Rotation paths and how fast each direction turns (degrees a step):
Each turn is a multiple of 5 degrees from 10 to 175, or 0.
Each row of a path follows its step; steps can be skipped.
Rotation 1:
step 0: [-0.99 -1.08  0.60  1.38  2.62 -1.11 -1.69  0.70 -1.95 -1.18 -1.33  0.54
  0.85  2.46 -1.58 -0.45 -0.38  1.59 -1.41  2.61  0.86  1.13 -1.25  0.27
 -0.55 -2.50 -2.18 -0.27 -1.21 -2.47 -0.95  2.20]
step 1: [ 0.21 -2.76  0.15  1.65 -0.14 -1.44 -0.33 -0.07  1.80 -3.22  0.09  1.77
 -0.67  0.97 -1.64  1.74  0.06  2.61  0.51 -0.16  0.92  3.19 -2.17 -2.19
  1.50  0.41  1.20 -0.89 -1.53 -0.63  0.43  1.05]
step 4: [-1.76  0.02 -0.63  1.70 -2.11  2.27  3.46  0.13  2.06 -1.39 -0.23  0.55
  0.79 -2.84 -1.82  0.57  0.17  0.20  0.21 -0.16 -0.59  1.87 -0.32  2.27
  0.86 -0.12 -1.10  1.69 -1.22 -1.15  0.37 -3.01]
step 5: [-3.01 -0.35 -0.01  1.95  0.31  1.63  2.42 -1.22  1.96  1.28 -0.22 -0.31
 -0.57  1.04 -0.28 -2.52 -1.27 -1.20 -1.24 -0.03 -0.08  1.67  0.51 -0.36
 -2.15 -1.66 -3.67  2.00  0.87 -0.20 -1.26  0.32]
step 6: [-2.13 -1.71  2.63 -0.73 -1.32 -1.93  0.13 -0.21 -0.71 -0.85  0.43  2.47
 -1.76  1.42 -1.89 -1.25 -1.17 -0.84  1.01 -1.98  0.44  1.19 -0.68  0.06
 -1.13  0.27 -3.63 -1.19  1.62 -2.11  0.49 -0.32]
step 7: [-1.69 -0.25 -1.35 -0.72 -2.35 -1.48  2.30  0.02 -0.40 -1.56  1.27  1.22
 -3.02  2.90 -3.21  1.43 -0.96  1.07 -0.27  1.36  1.04 -1.58  1.65 -0.79
 -0.32  0.98 -0.66  0.29 -1.07  0.26  1.58 -0.37]
step 8: [-3.22 -0.67 -0.41  1.21  0.92 -0.89  0.74 -0.31 -2.67 -1.13 -0.75 -1.52
 -1.22  1.00  0.23 -0.73 -0.68 -0.14 -2.38  2.00  0.56 -2.06  0.16 -0.45
  0.46 -0.32 -1.38 -2.59 -3.61 -0.36  0.04  2.58]
step 10: [-0.14  1.43 -1.71  2.89  0.39 -0.56  2.06  1.90 -0.21 -1.25 -2.39  0.25
 -1.26 -0.28  0.78  1.86 -0.98  0.52 -2.34  0.74 -2.86  2.22  0.46 -2.41
 -2.23 -0.51  0.97  1.37 -0.10 -0.14  0.31 -1.15]
step 11: [ 1.08 -0.59  0.11  3.81  0.98  0.65 -0.99  0.70 -1.93 -1.57 -0.09  1.72
  0.59  1.02  0.15  0.85  0.17 -1.01 -2.70 -1.16 -0.39  0.58 -2.02  1.14
 -2.82 -3.37 -1.79 -0.89  0.33 -0.83 -0.77 -0.98]
step 14: [-1.75 -2.13  3.33  0.38 -2.07 -0.47  0.59  1.08 -0.64  0.83  1.79  1.12
 -2.26 -0.58  2.07 -0.47  1.86 -1.74 -0.20 -1.64 -0.40  0.14 -1.23  0.63
 -0.32  1.33 -2.66 -0.23 -2.27 -1.72  0.06  1.32]
step 16: [-1.93 -0.02 -1.81  1.87  1.48  0.27  1.13  0.90 -0.74  1.40 -1.85  0.95
  1.08  2.03 -1.26 -1.67 -0.09 -1.24 -1.08  3.16 -0.39  1.61  1.28 -0.26
  0.81 -1.08 -3.47 -0.15 -2.80 -1.13  0.44  0.62]
[ 0.42 -0.14  0.22 -0.07 -0.12 -0.08 -0.88 -0.54 -0.65  0.44 -0.56 -0.83
 -0.59  0.49  0.65 -0.43  0.09  0.13 -0.23 -0.76 -0.10  0.02 -0.36  0.76
  0.02 -0.67 -0.87 -0.15 -0.48 -0.54 -0.50  0.33] | 130
[-0.90  0.42  0.72 -0.33  0.08  0.58  0.12  1.19 -0.08  0.37 -0.27 -0.81
  0.36 -0.60  0.60  0.41 -0.26 -0.12 -0.41  0.00 -0.70  0.41 -0.04  0.46
  0.33 -0.18 -0.05  0.70 -0.48  0.33  0.43 -0.29] | 65
[ 0.63 -0.42  0.10 -0.17 -1.32  1.02 -0.07  0.18  0.28 -0.33 -0.39 -0.02
 -0.64 -0.23 -0.66  0.73  0.10  0.71  0.51 -0.76 -0.30 -0.14  0.43 -0.15
  0.74  0.07  0.14  0.27  0.03 -0.35  0.18 -0.09] | 135
[-0.57 -0.15  0.59  0.24  0.02 -0.01  0.07  0.09  0.78  0.20 -0.15 -0.55
 -0.82  0.31  0.73 -0.60  0.03 -0.23  0.73 -0.23 -0.20  0.91 -0.17 -1.22
  0.10 -0.02  0.70 -0.32  0.56 -0.29 -0.46 -0.03] | 90
[ 0.40 -0.33 -0.38 -0.53  0.45  0.87  0.79 -0.35  0.36 -0.67  0.44 -0.17
  0.31 -0.35  0.91  0.24 -0.26 -0.29 -0.41 -0.81  0.41  0.10  0.05  0.20
 -0.58 -0.08 -0.15 -0.05  0.35 -0.56 -0.50 -1.05] | 45
[ 0.27  0.57  0.11 -0.37 -0.30  0.70  0.14 -0.23  0.55 -0.05  0.36  0.63
 -0.85 -0.62 -0.12 -0.54 -0.16 -0.82  0.94  0.37 -0.33  0.06 -0.81  0.54
 -0.46 -0.11 -0.64  0.18 -0.38  0.71 -0.24  0.21] | 40
[ 0.71 -0.88  0.11 -0.16  0.72  0.11 -0.37  0.35  0.57  0.54  0.38  0.57
  0.17  0.02  0.35  0.05  1.06  0.18  0.21  0.79  0.20  0.60  0.01  0.07
  0.44  0.16 -0.18  0.93 -0.61 -0.76 -0.14  0.01] | 25
[-0.44 -0.02  0.39 -0.90 -0.50 -0.35 -0.04 -0.69 -0.35 -0.44  0.44  0.37
  0.13  0.31  0.47  0.72 -0.45 -0.53 -0.13 -0.16  0.55 -0.25 -0.41 -0.70
  0.61 -0.21  0.55  0.73 -0.87  0.06 -0.48  0.60] | 60
Rotation 2:
step 1: [ 1.43 -1.43  0.58 -1.28 -1.55  0.09 -0.17 -0.43 -0.18  0.58 -1.72 -0.97
  1.59  0.88 -1.55 -2.25  0.75 -1.28 -0.43 -0.79  3.18  0.27  0.16 -0.47
  1.13 -1.61 -1.21 -0.51 -0.92 -1.24  2.34  0.62]
step 2: [-0.83  0.89 -0.25 -1.60  0.61  0.17 -1.99 -1.80  0.20 -0.97 -2.17 -0.08
  1.69  2.30  1.19 -1.32  0.38  0.04 -1.55  0.31 -1.18 -2.24 -1.34 -0.76
  0.95  1.10 -0.31  0.51  2.08  1.17  1.42  0.28]
step 3: [-0.75 -2.16 -1.30  1.04  1.76  1.11 -0.48 -2.88  0.04  0.16 -0.17  1.34
 -0.43  1.04 -0.90 -0.34 -0.40  2.29  1.84 -0.30  0.50  1.10  1.14  0.52
  0.28  0.70 -0.65  1.06  2.71  0.32 -0.87  1.73]
step 5: [-0.32  0.43 -0.36 -0.21  0.59  1.92 -0.23  1.51 -1.62 -1.30 -2.20 -0.56
  0.95  0.07 -1.18  1.31 -0.46  0.20 -0.14  1.22 -0.17 -2.83 -1.09 -0.42
  1.53 -2.46 -2.08 -0.04  0.67  0.82  2.02 -0.13]
step 6: [-0.96 -0.51  0.40  0.19  0.37  0.14  0.47 -1.36  0.54 -0.42 -1.20  0.25
 -1.60  1.38 -1.13 -3.85  0.50  0.07  1.12  0.17  1.80 -0.41 -1.19 -1.66
  0.96 -0.27 -1.85  2.20 -0.69 -0.27  0.43  2.26]
step 7: [-1.00  1.49 -0.06  1.46 -0.27 -0.07  0.22 -2.71  1.70 -2.21 -1.81  0.12
 -0.45  2.36  2.46  0.36  0.33  0.04 -0.78  1.43 -1.86  0.41  1.20 -0.17
 -1.05  0.40  0.77  0.61  0.62  1.02  0.23  1.69]
step 8: [ 0.33 -0.52 -2.12  2.70  1.21  0.86  0.86  0.81 -1.06 -1.25 -0.71  0.45
 -0.58 -0.06 -1.16  2.49 -1.24  1.51  2.18  0.54 -1.25  0.04  2.17 -0.33
 -0.66 -1.36 -2.07 -0.20  1.29  0.22 -1.00  0.29]
step 11: [ 0.08  0.58 -1.22  1.36  1.73 -0.02  1.41 -1.07  0.65 -0.75  0.29  0.62
 -1.14  1.32  0.30 -2.02 -0.30  1.11  1.60 -1.51 -0.10  0.18  0.90 -2.25
 -0.99  2.15 -2.09  0.85  0.88 -1.06 -2.47  0.66]
step 12: [ 1.63 -0.54  0.67  2.26  0.01 -1.23  1.93 -0.96  0.42 -1.04 -0.59 -0.54
  0.52  1.01  1.15 -0.19 -1.50  1.29 -0.98  0.16 -2.09  1.78  2.51  0.87
 -1.47 -0.51  1.62 -2.34 -0.95 -0.70 -0.34  0.67]
step 14: [ 1.32  0.10  1.70 -0.31 -0.71  0.80  0.85  0.28  0.10  1.29 -0.53  0.21
  0.33  0.63 -1.06 -4.72  0.13  0.83  0.32 -1.30  0.73 -1.85 -1.22 -1.98
 -0.06  0.45 -1.53 -0.88 -0.75 -1.24 -0.22 -1.02]
step 15: [-0.31  1.28  1.19 -1.04  1.49  0.43  1.30 -2.97  0.44 -0.93 -0.29  0.22
  0.73  1.95  2.79 -0.77 -0.15  1.24 -2.79 -1.30  0.96 -0.42  0.46  0.58
 -0.23  1.66  0.73 -1.36  0.50 -0.08  0.17  1.02]
[-0.25  0.36 -0.17 -0.71 -0.81 -0.16 -0.01 -0.38 -0.06 -0.95 -0.34  0.30
 -0.11  0.19  0.52 -0.46 -0.72  0.03  0.16 -0.42  0.32 -0.41  0.12 -0.02
  0.88  0.69  0.58  0.68  0.23 -0.12 -1.08  0.44] | 85
[-0.48  0.36 -0.44 -0.13 -0.11 -0.88 -0.07 -0.63 -0.25 -0.10 -0.25 -0.45
  0.30 -0.12  0.02  0.68  0.32  0.30  0.17  0.34  0.33 -0.58 -0.39 -1.17
 -0.50 -0.70  0.31 -0.09  0.68 -0.25 -0.48 -1.05] | 130
[-0.26  0.08  0.30  0.55  0.30  0.65 -0.05  0.02 -1.01  0.43  0.29 -0.74
 -0.62  0.02 -0.53 -0.20 -0.70 -0.54  0.73 -0.12 -0.50 -0.18 -0.02 -0.85
  0.47  0.74  0.51 -0.26  0.77 -0.15  0.30 -0.05] | 130
[ 0.67 -0.59  0.18  0.59  0.08 -0.42  0.73  0.05  0.51 -0.10  0.51  0.16
  0.24 -0.90 -0.46 -0.53 -0.16  0.94  0.05  0.98  0.32 -0.14 -0.63 -0.18
  0.65  0.52 -0.38  0.08  0.70 -0.01 -0.29  0.11] | 130
[ 0.22  0.89  0.14  0.04  0.00  1.28  0.62 -0.01 -0.12 -0.19  0.34 -0.25
  0.65  0.22  0.00  0.20  0.43 -0.16  0.32 -0.04  0.74 -0.18 -1.29  0.23
  0.32 -0.28  0.10 -0.01 -0.54 -0.97 -0.07  0.05] | 80
[-0.63 -0.05 -0.39  0.24 -0.34 -0.11  0.36  0.35  0.14  0.24 -0.50  0.16
 -0.44  0.72  0.26  0.13  0.14  0.24  0.41  0.55 -0.15  0.41 -0.09  0.55
  0.78 -0.46 -0.03  1.26  0.71 -0.46  1.08 -0.41] | 20
Rotation 3:
step 0: [-0.14  1.54 -1.85  1.61 -0.51 -1.39 -0.68 -1.89  2.56  0.28  1.60  1.08
 -0.11 -0.34  0.63 -2.80  0.21 -0.08 -1.60  0.33 -1.05  1.09 -0.89 -2.97
  2.20  2.43  0.53 -0.24 -0.68  0.04 -0.49  0.70]
step 2: [ 1.77  1.58 -2.33  2.19  0.78  1.49  1.29 -0.43  1.33  2.13 -0.83 -1.41
 -1.60  0.72  0.72  1.16  0.84  0.49  0.15  0.41  0.52  2.00 -1.27 -2.73
  0.62  0.54  0.30 -1.62  0.89  1.16 -0.43  2.06]
step 3: [-0.68  1.63 -3.54  0.44  0.93  1.34 -2.31 -1.65 -1.36  0.79 -0.27 -0.27
 -0.39  1.55 -1.75  0.11  1.04 -0.82 -0.81  1.63  0.26  2.78 -2.09 -1.81
  1.34  1.52  0.66 -0.17 -0.30 -0.18  0.19  0.35]
step 5: [ 1.16  0.47 -1.03  0.07  0.66  2.20 -0.31 -1.65 -0.64  0.79 -0.18  0.51
 -0.60  3.66  2.29 -1.25  0.19  0.74  1.25 -0.89  0.58  1.40 -1.23 -0.44
 -0.47  1.14  0.95 -4.05 -0.04 -0.28  0.88 -0.17]
step 6: [ 0.26  2.14 -0.69 -1.50  2.65 -0.37 -2.29 -0.24 -2.03  1.58  0.33  3.07
 -0.04  3.18  0.30 -2.13  0.46 -0.38 -0.52  0.44  0.77  1.08  0.29  0.19
 -0.62  0.84  1.28 -0.94 -1.04 -0.03 -0.52  1.04]
step 7: [ 0.50  1.01 -0.31  1.58  2.09 -1.69 -1.50 -0.65  0.93  1.73  0.72  0.94
 -2.11  1.94  1.40 -1.16 -0.41 -1.25 -0.72  0.97  1.81 -2.55  1.49  0.15
 -0.22 -0.46  0.88 -3.38 -1.05 -0.32 -0.55  0.45]
step 8: [-0.03  0.97 -0.18  1.08 -0.51  0.57 -2.34 -1.97  0.42  1.26  1.68 -1.30
 -2.23  1.99  1.41 -2.97 -1.05 -0.16  0.15 -0.77  1.11 -0.42  0.18  0.72
 -1.67  1.15 -0.14 -0.92 -1.49  1.63  1.18  2.49]
step 10: [-0.37  2.10 -2.45  1.54  0.39  0.28 -0.97 -1.01  2.07 -0.29  2.58  0.51
 -1.31 -1.05  1.28 -1.15  0.53  0.60 -1.35  1.69  1.96 -2.23 -0.48 -1.06
  0.74  0.07 -1.60 -1.74  1.30 -0.11  2.22  0.71]
step 11: [-0.87 -0.44 -1.59 -0.63  1.20  2.18 -0.55 -2.04  1.24 -0.26  1.05  0.45
 -0.77 -1.32  0.71 -2.45 -0.84  0.17 -1.83 -0.51  1.79 -0.07 -0.45 -0.47
  0.23  2.90  0.86  0.88  1.67  0.82  2.11  2.63]
step 12: [ 2.31  2.18 -1.55 -1.72  1.42 -0.20  1.95 -2.38  2.34  0.65  0.07  1.75
 -0.25 -0.25  0.12 -0.38 -0.63 -0.16 -0.60 -0.50  1.19  0.10 -0.39 -1.32
  2.33  0.57  0.83 -0.28  2.63  0.71  0.05  2.35]
step 15: [ 0.91  2.37 -1.66  0.35  0.63  0.74 -0.04 -2.87  1.75  1.04 -0.66 -0.02
 -1.14  0.55  0.03  0.37  1.27 -1.35  2.37  0.06  0.17  1.44 -0.11 -0.72
  1.86  1.30  0.26 -2.75 -0.45  2.37 -1.91 -0.67]
[ 0.06  0.13  0.47  0.35 -0.83  0.29 -0.39  0.55 -0.46  0.74  0.47 -0.53
  0.68 -0.28 -0.07 -0.93 -0.27 -0.43  0.14  0.36 -0.09  0.71 -0.26  0.36
  0.32  0.86  0.71  0.07  0.17 -0.63  0.69  0.14] | 135
[-0.88  0.02  0.41 -0.83  0.58  0.28 -0.38  0.32 -0.83 -0.50 -0.26  0.22
 -0.01 -0.03 -0.76  0.03 -0.20 -0.03 -0.40 -0.09  0.44  0.25  0.58 -0.29
 -0.66  0.88  0.16  0.91 -0.31  0.14 -0.16  0.80] | 140
[-0.06  0.47 -0.13 -0.22 -0.38 -0.75 -0.67  0.23 -0.46  0.29  0.35  1.10
 -0.13 -0.12 -0.42  0.46  0.49 -0.23 -0.55  0.52 -0.74  0.12 -0.35 -0.49
  0.33 -0.25 -0.89 -0.15  0.04 -1.08 -0.16  0.38] | 110
[ 0.35  0.72  0.31  0.00  0.60 -0.17  0.64  1.26 -0.31 -0.50  0.54 -0.26
 -0.13  0.53  0.68 -0.13  1.04  0.68  0.06  0.42  0.21  0.72 -0.21  0.08
 -0.46 -0.18 -0.32  0.24  0.47  0.13  0.30 -0.07] | 95
[-0.47  0.67 -0.39 -0.30  0.56  0.23  0.26  0.15 -0.02  0.30 -0.83 -0.98
 -0.34 -0.22 -0.14  0.27 -0.43  0.70 -0.87 -0.58 -0.51  0.08 -0.61  0.17
  0.95  0.32 -0.10  0.11  0.77 -0.45 -0.03 -0.18] | 35
[-0.16  0.48  0.03  0.45 -0.28  0.23 -0.83 -0.24  0.06 -0.11  0.06 -1.35
 -0.55 -0.19 -1.15  0.74  0.51 -0.43  0.57  0.48  0.23  0.20 -0.17  0.52
 -0.31 -0.32 -0.59 -0.12  0.15  0.50 -0.02  0.24] | 60
[ 0.42  0.19 -0.11 -1.30 -0.39 -0.14 -0.27 -0.25  0.83  0.27  0.10 -0.26
  0.18 -0.07  0.67 -0.03 -0.23  0.04 -0.51  0.66  0.48 -0.70  0.26  1.05
 -0.58  0.46 -0.76  0.31  0.24 -0.31  0.25  0.14] | 25
Rotation 4:
step 0: [ 2.90  2.39 -2.24  0.21 -0.68  0.45  0.51 -1.27 -1.99  0.87 -0.73 -1.20
 -1.19 -1.01 -1.01  0.28  1.76 -0.53 -1.42  0.29  0.76  0.31  0.93 -0.24
 -1.63 -0.59 -0.08 -2.86 -1.99 -1.70  1.32 -1.12]
step 1: [-0.25  2.47  0.21 -0.03 -0.33  1.29  1.86 -1.57  0.99 -1.63 -0.62  1.96
  1.76  0.66 -0.02 -0.53 -0.58  1.35  2.44  0.23 -0.78  1.20  0.09 -0.10
 -2.50  1.05 -0.89 -3.44 -0.19  0.08 -1.21 -1.48]
step 3: [-0.86  4.08 -0.91  1.37 -0.92 -0.90  0.19  0.32 -0.40 -0.03  0.08 -1.08
  0.02  0.58  0.45  0.16  0.37 -1.21  2.17 -0.94 -0.89 -0.12  0.13  2.05
 -1.07  0.58 -3.67 -2.70 -0.42 -0.59  0.14 -1.10]
step 4: [ 1.92  0.15  0.85 -1.02  1.40 -1.90  2.01  0.23 -0.21  1.89 -0.57 -0.69
 -1.40  1.53  0.20 -0.11 -0.39  0.42  1.88  0.44  1.41  1.29  1.39 -1.96
 -3.15 -0.22 -0.73 -2.35 -1.50  0.76 -1.77  0.01]
step 5: [-0.87  2.48  0.08  1.66 -1.23 -0.48  2.07 -1.49 -0.47 -0.95 -0.62 -0.01
 -0.14  3.36  1.33  0.08  0.69  0.04 -0.63  1.54 -0.12 -1.81  1.38  0.64
  0.49 -1.01 -2.38 -2.23 -1.27  0.18  0.04  2.24]
step 6: [ 1.64  0.95  0.69 -1.22  0.90 -0.59  0.66  0.98  2.64  0.14 -0.27 -1.73
 -0.33  0.10  1.14  0.48  1.95 -0.01 -0.76  0.64  2.01  0.72  0.09  1.76
 -3.94  1.18 -2.80 -1.27 -0.47 -0.99 -0.77  0.75]
step 7: [-0.80  0.01 -0.60  1.71 -0.50 -0.29  0.83  0.13 -1.85  0.32 -2.25 -1.65
  0.65  1.50 -1.26 -2.77  0.46  0.32 -0.59  0.21  0.76 -0.72  1.58  0.29
 -2.28 -0.70  0.26 -4.38 -0.22  0.27  0.70  1.47]
step 8: [-0.48  1.01 -0.11 -1.23 -1.56 -0.69  1.83 -0.33  1.87 -1.23 -0.02  0.97
 -0.03 -0.08  3.70 -0.22 -0.05 -0.49 -0.24  0.19  1.85 -1.42  1.05  1.35
 -2.39  2.15  0.70 -2.23 -0.85  0.30 -2.19  0.56]
step 12: [ 1.11  2.10 -1.33  1.34 -1.49 -0.18  2.48  0.11  0.38 -1.96  0.60  0.27
 -2.86 -0.53  0.65 -0.74  3.10 -0.62 -2.15  0.44 -0.10 -0.22  1.03  1.08
 -1.63 -2.34 -0.04 -0.02 -0.04  1.46 -0.11  1.13]
step 13: [ 0.02  0.97 -1.98 -1.28 -1.42 -0.09  1.26 -1.71  1.33  0.97 -1.27 -0.91
  0.80 -0.52 -1.48 -0.29  0.51  1.38  0.16  0.98 -0.88  2.94 -1.51  2.32
 -3.22  1.05  0.47 -1.23  0.49 -0.38 -0.48  2.30]
step 14: [ 0.98  0.21 -1.74 -0.38 -1.31  2.62  2.03 -0.68 -0.28  0.55  0.42 -0.50
 -1.89  0.14  0.96 -1.33  1.13  0.15  0.02  1.40 -0.11 -1.95  0.31 -0.31
 -2.28 -2.10  2.28 -3.05  1.32  0.51  0.26 -1.27]
[-0.33 -0.13 -0.70 -0.22  0.28  0.16 -0.49  0.18 -0.16 -0.02  0.15  0.42
  0.43 -0.75  0.00 -0.08 -0.39 -0.28  0.78 -0.94  0.14 -1.01  0.04  0.45
  0.03 -0.05  0.58 -0.84  0.44 -0.31 -1.09 -0.35] | 55
[ 0.35 -0.40  0.48  0.11  0.29 -0.72 -0.60 -0.20 -0.13  0.31 -0.17 -0.76
  0.01  0.26 -0.23  0.86  0.67  1.11  0.00  0.27 -0.70 -0.45  0.71  0.46
 -0.12 -0.18  0.99 -0.15 -0.14  0.14 -0.22 -0.51] | 155
[ 0.04  0.00 -0.94 -0.63  0.64  0.28  0.42  0.61  0.42 -0.02  0.42 -0.89
  0.35  0.86  0.15 -0.04  0.53 -0.14 -0.51  0.18 -0.59  0.21  0.22 -0.54
  0.64  0.17  0.16 -0.42  0.59 -0.49 -0.53  0.68] | 45
[-0.93  0.52  0.13  0.28  0.25 -0.10 -0.10  0.01  0.10 -0.11 -0.22  0.57
  0.39  0.67 -0.81 -1.06 -0.19  0.31  0.44  0.63 -1.15 -0.47  0.24  0.62
  0.13  0.20 -0.42  0.06  0.66 -0.01  0.44 -0.11] | 175
[-0.47  0.25 -0.56  0.14  0.46 -0.91  0.28 -0.99 -0.78  0.14 -0.13 -0.05
 -0.36 -0.13 -0.49 -0.34 -0.09 -0.11 -0.98 -0.14  0.06 -0.31 -0.51  0.27
  0.72  0.66  0.33 -0.02 -0.89  0.25 -0.36  0.58] | 140
[-0.56 -0.76  0.38 -0.15 -0.37  0.23  1.02 -0.67 -0.28  0.36 -0.23  0.09
  0.56  0.87  0.33 -0.15 -0.81  0.44  0.36  0.26  0.19  0.06 -0.41 -0.87
 -0.08  0.00  0.86 -0.51  0.19  0.50 -0.25 -0.28] | 115
